In the data rows, the value 128 means zero.
Some points:
[ 92 112 152 140  70 133  85 142 111 154 101 127 141  93 169  73 139 149  88 127 178 159 132 209  99 135 158 114 190 134 119 123 117 125  94 165 155  96 115 128  60 146 152 139 130 164 130  76 160 156 151 141 167 102 129 125 149 140 136 130 176 103 181 112]
[151 156 200 136 144 123  87 162 104 113  89 162 121 156 120 142 114 169 173  81  82 157 132 142 111  65 121 120 130 153 106 164 101 168 147  96 154 133 144 127  85 114 135 118 107 117 114 162 121  78  98 127 114 158 174 136  78  43  92 145 187  99 182 173]
[104  72  98 169 111 195 186 197 112 178  71 140 106 208  98 170  96 158  71 144  95  80 139 180 139 125 165 104 141  73 115 108 157 117 136 130 107 143 216 162 132  96 161 191 123 112 104 144 149 194 125 156 140 115 147 122 147 170 108 100 105 103 157 132]
[128 180 162  95 138 198 125 149 115 166 108 130 119  92 134 122 125 122 167 114 198 129  28 118  95 117 132 142 201  91 131 165 128 139  91 116 157 142 129 134 183 121 116 115 135 141 162 184 153 109 126 141 145 124 160 187 123  77 121 133  94 131  97 148]
[ 72 113  86 121 127 128 161 135 135 127 169 104 112  83  89 129  93 142 173  66 145  68  82 143 158  90 182 114  67 167 159 100 128  89 184 130  56 135  89  95 102  96 147 113 167 153  92 116 112 114 128 181 142 111 133 200 151  71 145 119 154 171 158  97]
[177 134 153 172 106 148 136  91 102 200 178 162 161 128 149  98  95 117 170 173 138 156 184 178 129 139 140 133 139  94 132 164 132 101 147 173 112 186 143 113 121  69 121 116 118 125 114 117 129 131  85  92  99  75 108 172 120 122 152 123 116  46 141 113]
[106 132 115 170  87 149 113 143 112 139 174 150 112 145 152 137 122 118 202 157 163 149 122 152 178 179 141 165  99  83  92 142 162 190 152  92 150  88 160 179 141 147 186 112 124 177 156 125 123 125 156 149 144 130  90  77  95 100 141 127 160 102 157  75]
[139 139 172 141 106 147 144 127 117 125 111 139 173 151 174  76 165 154 102 143 122 109 123 112 113 185 190  78 126 152 119 100 145 143 185 116 134 165  54 203 172 168 154  91 101 119 154 133 142 124  65  86  97 144 148 138 133 100 188  97 137 130 134 135]
[104 173 133 116 118 124 151 129 120 125 140 100 128 134 115  82  99 140 115 190 108  67 144 105 134 121  59  96 100 126 147 111 109 139  67 144 106 180 109 136  86 185 156 144  75 155 133 195 112 118 155  82 132 112 115 111 108 147  79 112  77 147 190  98]
[123 113  87 160 171 121 111 111 162  85  96 139 146  76 191 187 135 146 126 122 166 138 142  80 191  70  95 109 157  87  92  83 134 125 121 118 142 157  97  90 100 101 111 147 122 119 119 194 132 202 101 133  92 148 118 104 138 104 128 104 119 116 142 126]
[114  89 104 150 188 106 167 190 114 146 150 107 135  97 154 126 185 146 149 144 130 149 103 161 101 147 150  98 125 115 158 132 133 131 131  97 151 143 138 187 102 104 107 120 144 128 166  72 108 132 183  98 148 126 142 145  49 144 146 110  90  52 170 154]
[126 127  87 187 110 152 112 118 181  72 125 139  64 129 133  84 109 178 138 113 110 119  89 143  80 156  96 136 155  51 149 143 100 170 143 160 158 173 149 156 134 169 110 131 114  97 103  96 166 109 135 122  62  89 160 101 116 151 181 171 148 117 126 112]
[177  83 163 147 152 123 127 158  87  86 105 123 146  96  88 118 102 112 108 134 171  82 135  68  72 125 114 165 135 135 166 157 141 192 145 140 118  92 148 135  75 140  90 165 107 125  91 167  44 156 111 144 113 168 131 117 166 116 161  75 107 135  93 116]
[108 148  92 131 148  29  97 127 162 201 121 130  47 137 135 152 159 128  93 169 137 155 151 117  93 132 108 173 124 153 160 166 112 110 120 107  92 137 106 102 137 134 182 146 176  43 113 141 148 122 116 150 128 158  99 138 120 137 139  97 152 153  99 119]
[159 153 186  89 120  93 158 142 152 154 175 156 118 190 195  93 157 129 151  61 137 159  97 171 119 133 117 170  36 150 124  64 115  89 105 132 136  66  68 123 112 203  73 117  95 103 120 188 110 138 144 139  87  96 135 116 143 180 178 149  70 131 136 133]
[114 140  73 104 137 159 165 112 137 102 131 144  93 158 145 157 116 154 109  85 145 135 201 107  47 155 130 155 137 138  97 165 127  94 102 125 100 144 114  95 133 130 129  41 151 124 113  87  93 162 141 100 168 188  89 116 122  89 107 209 108 114 108 111]
[111 166 116  63 102 113 129  21 173 111  68 147  97 119  70 174 134 130 132 148 124 171 180 107 125 100 154  98 115 106 143 139 111 133 128 100  98  48 116 118 138 148 160 134 117 133 107  90 118 109 174 110 136 138 154 146 150 140 164 110  81  79 101 121]
[153 118 153 123  81 152 137 130 155  72 195  73 136 103 112 187 187 119 124 136  95  84 106 148 130 123  98 153 121 167  84 168  88 168  79 145 144 158 125  82 173  99 126 145  88 125 103 143 133 161 132 148 127 183 152 125 159 141 127  61 138 115 132 153]
[144  91 166 130 107 143 184 121 136 126 155 135  87 117 122 101 155 155  90 168  86 151 148 107 175 106 117 145 112  89 139 137 211 153 103  54 126 170 111 129  95 123 146 155 125 138 114  89 118 172 114 127 179  49 172 107 168 160 118 157 143 164  93 144]
[190 183  88 112 146 165  96 157 107 120 152  55 133 110 188 117 134  70 113  97  99 142 135 118  82 119 126 122 157  96  87  75  96 178 149  74 143 101 173 115  89 116 161  85 130 151 134 123 143  75  70 155 107 131 129 188 121 140 122 106 127 145 124 121]
[138 111 132 149 119 171 117 171 136  85 107 128 162 107  51  90 126  61 141 146 125 111 154  91 125 120 127 105 148 119 100 139 137 136 115  63 122 109  58  92 161 106  89 145 114  74 132 173 148 149 173 163  83 148  85 160 110 189 119 162 165 141 156 144]
[ 63 148  88 142 155 158 137 114 149 144 125  98 184 127 157 145 120 107 130 103 132 145 109  90 102 110 121 103  40 184 153 148 171 141 112 195  67  71 132 144 153  70 153 117 171 144 158 154  94 111 120 137  90  83 176 139 172 155  61 145 199 119 122 144]
[ 97  83 125 136 153 101 133 116 171 171 103  92 106 169  92 110 148 116 153 132  96  63 153 137 147 123  90 110 156  95 114 140 146 103 123 139 179 126 109 178 129  90 128  85 111 162  87 161 111 102 100 130 197  93  70  68 168 190 172 121 143 104 117 164]
[171 109 129 100 157 135 146  73 170 128 122  95 138 153  98 111 108 203 129 134 124 147 108 120 149 103  85 185 173 165 108 130 159  91 173 146  88  93 108 149  99 121 160 121 144  81 173  82 168 100 166 150 116 176  87  94 145 128  87 120  76 124  97 118]
[183 141  91  50 118 111 115 142 138 197 101 158 220 100 138 123 122  56 122 145 122  61 150 107 236 120  95 132 127 192 160 187  65 136 101  96 117 121 198 131  93 116 118  91 162 120 183  91 143 201 152 104 133 117 148  60 134  77 210 173 130 180 162 163]
[126 164 122 162 121 106 177  50 159 107 157 163 153 144 162  98 116 119 129 127 124 134 141 163 130 148 137 162 118 179 136  61 105 143 135 150  82 128  96 131 119 205  46 149  84 107 196 194 120  93 114 168 229 121 157 132  45 157 156 130 153 139  87 160]
[160 125 121 133 148  81 106  88  73 172 140 136  76  76 104 156 105 120  92 135 124 122 149 102 133 166 148  94 108 119 107 107 138 115  71 167 138 106  98 167 157 117 108 120 143  89 118  82 157  87 129 210 122 176 145  86 137  74  78 189  87 115 110 113]
[117 113 119  68 185 100  89 130 108 100  99 192  96 140 133 133 116 149 182 150 172 132 151  93 142 176 130 162 145 194  88  91 132  89  84 120  85 161 177 113 161 152 151 142 119 157  90  43 146  89 111 142  95 142 123 149 138 171 101 129 133 106 108 166]
[160 143 199 114 173  98  90 116 156  66 184 113 154 198 161 164 149  91  96 124 171  92 114 103 102 133 157  95 193  78 133 146 127 130 155 155 136 120 149 118 159 146 142 150 159 138 141 122 109 131 142 149 120  87 131 183 110  74 106 153 131 141 193 139]
[134 145  93 136 104  77  98 106  93 112 143 153 127 140 125 137 118 167 143 149 183 135 127 162 104 103 133  60 125 169  49 178 103 115 164  85 126 106 133 123 156 107 103 116 170  87 100  85 121 104 136  96 131 107 130  90 127 161  65 114  73 189  67 110]
[145 159 130 101 123  63 171 137 112  68  88 106 106 163  71 133 118 118  80  98 193 172 164 157 162 149 108 157 131 127 182 119 130  85  93 109 111 150 122 117 159  73 115  81 145 142 136 107 155  87 126 133 114 142 162  75 115 140 120  88 139 134  91  73]
[171 153 141 146 132 163  77 174 154 176 127 160 128 147 118 120 151 175 121 145 112 148 135  88  78  96 142 147 104  72 106  80 119 116 162 185 176 159  99 130 164 113 103 178 110 198  96  88 134 131 149 107 168 151 152 103  63 157 144 120 146 165 119  81]
[ 44 133 136 127 152 104 147 134 138 123  84  37 174 112 122 151  58  75 161 136  95 151 125 185 126 128 133 179  58 127  90 121 137 106 128 132 125 141 115 152 138 154  70 164 190 146 122 103 115 124 127  93 113 123 128 184 201  60 103 125 150 161 116 141]
[120  75 150 107  99 172 126 142 142 124 106 109 153 107 137 144  97  83 108 146 102 140  99  80 183 116 164 123 183 145 148 135  75 105 125 125 207 164 142  45 132 142 172 123 115  71 124 148  17  99 158 149  94 148 133  85 108 148 129 121 122 157 106 134]
[ 82 132 106 173  88 138 106 124  88 147 164 164 174 170  99  99 152 105 115  59  97 186  99  79 139 164  91 115 145 144 143 120 129 123 125 122 183 132 152 180 105 134 145 129 117 130  90  86 161 177 109 116 166  84 103 172  98  98 117 105 100 100 111 122]
[134 148 116 187 125 137 129 144 107 114 106  57 116 124 158 188  83 117 131 140 134 126  54 135 175 129 141 114  90 193 210 110 167 122 151 147  79  56 113  79 153 116 105 145 114 147  83 111 160 114 113  45 150 137  74 153 153 105 107 179 152 128 135 169]
[135  90 136 100  92  65 133 118 112 114 104 176 121 111 123 121 150 142 130 138  28 102 100 164 117  99 106 123 141 150 147  66 194 177 110 155 145 135 158  87 162 118 112 105 121 143 186 178 109 165 144 118 105 115  86 156 123 139 160 128 121 141 113  64]
[ 99  82 156 116 123 187  81 121  75  58 160 123 123 119 108 140 178 124 120 149 112 107 147 113 147  87 139 129 104 100 161 154  98  70 128 140 143 134 162 129  81 147 127 146 179 155 161 213 156 110 105 123  97 199 113 132 140 166 152 155 124 157  88 147]
[122 115 116  90 154 125 144 131 119 184 157 170 106  64 103 104 154 130 117  65 122 159 140 154 123 199 152 105 136  79 137 152 111 135 208 148 141 124 168 120 141 156 123 158  74 150 171 128 153 133 107  79 142  98 102  98 151 127  69 101 159 137 171 143]
These points spread out most along one direction. How many in every 100 of the points above lie lower along it than each point below? Round to a whole number. More than half of the points above lie lower than the first one.
[123 113  87 160 171 121 111 111 162  85  96 139 146  76 191 187 135 146 126 122 166 138 142  80 191  70  95 109 157  87  92  83 134 125 121 118 142 157  97  90 100 101 111 147 122 119 119 194 132 202 101 133  92 148 118 104 138 104 128 104 119 116 142 126] 36
[122 115 116  90 154 125 144 131 119 184 157 170 106  64 103 104 154 130 117  65 122 159 140 154 123 199 152 105 136  79 137 152 111 135 208 148 141 124 168 120 141 156 123 158  74 150 171 128 153 133 107  79 142  98 102  98 151 127  69 101 159 137 171 143] 85
[134 145  93 136 104  77  98 106  93 112 143 153 127 140 125 137 118 167 143 149 183 135 127 162 104 103 133  60 125 169  49 178 103 115 164  85 126 106 133 123 156 107 103 116 170  87 100  85 121 104 136  96 131 107 130  90 127 161  65 114  73 189  67 110] 28
[104 173 133 116 118 124 151 129 120 125 140 100 128 134 115  82  99 140 115 190 108  67 144 105 134 121  59  96 100 126 147 111 109 139  67 144 106 180 109 136  86 185 156 144  75 155 133 195 112 118 155  82 132 112 115 111 108 147  79 112  77 147 190  98] 64
[117 113 119  68 185 100  89 130 108 100  99 192  96 140 133 133 116 149 182 150 172 132 151  93 142 176 130 162 145 194  88  91 132  89  84 120  85 161 177 113 161 152 151 142 119 157  90  43 146  89 111 142  95 142 123 149 138 171 101 129 133 106 108 166] 21
[183 141  91  50 118 111 115 142 138 197 101 158 220 100 138 123 122  56 122 145 122  61 150 107 236 120  95 132 127 192 160 187  65 136 101  96 117 121 198 131  93 116 118  91 162 120 183  91 143 201 152 104 133 117 148  60 134  77 210 173 130 180 162 163] 31
[139 139 172 141 106 147 144 127 117 125 111 139 173 151 174  76 165 154 102 143 122 109 123 112 113 185 190  78 126 152 119 100 145 143 185 116 134 165  54 203 172 168 154  91 101 119 154 133 142 124  65  86  97 144 148 138 133 100 188  97 137 130 134 135] 92
[138 111 132 149 119 171 117 171 136  85 107 128 162 107  51  90 126  61 141 146 125 111 154  91 125 120 127 105 148 119 100 139 137 136 115  63 122 109  58  92 161 106  89 145 114  74 132 173 148 149 173 163  83 148  85 160 110 189 119 162 165 141 156 144] 38
[106 132 115 170  87 149 113 143 112 139 174 150 112 145 152 137 122 118 202 157 163 149 122 152 178 179 141 165  99  83  92 142 162 190 152  92 150  88 160 179 141 147 186 112 124 177 156 125 123 125 156 149 144 130  90  77  95 100 141 127 160 102 157  75] 74
[177  83 163 147 152 123 127 158  87  86 105 123 146  96  88 118 102 112 108 134 171  82 135  68  72 125 114 165 135 135 166 157 141 192 145 140 118  92 148 135  75 140  90 165 107 125  91 167  44 156 111 144 113 168 131 117 166 116 161  75 107 135  93 116] 46
[ 44 133 136 127 152 104 147 134 138 123  84  37 174 112 122 151  58  75 161 136  95 151 125 185 126 128 133 179  58 127  90 121 137 106 128 132 125 141 115 152 138 154  70 164 190 146 122 103 115 124 127  93 113 123 128 184 201  60 103 125 150 161 116 141] 3
[104  72  98 169 111 195 186 197 112 178  71 140 106 208  98 170  96 158  71 144  95  80 139 180 139 125 165 104 141  73 115 108 157 117 136 130 107 143 216 162 132  96 161 191 123 112 104 144 149 194 125 156 140 115 147 122 147 170 108 100 105 103 157 132] 90
[159 153 186  89 120  93 158 142 152 154 175 156 118 190 195  93 157 129 151  61 137 159  97 171 119 133 117 170  36 150 124  64 115  89 105 132 136  66  68 123 112 203  73 117  95 103 120 188 110 138 144 139  87  96 135 116 143 180 178 149  70 131 136 133] 49
[120  75 150 107  99 172 126 142 142 124 106 109 153 107 137 144  97  83 108 146 102 140  99  80 183 116 164 123 183 145 148 135  75 105 125 125 207 164 142  45 132 142 172 123 115  71 124 148  17  99 158 149  94 148 133  85 108 148 129 121 122 157 106 134] 33
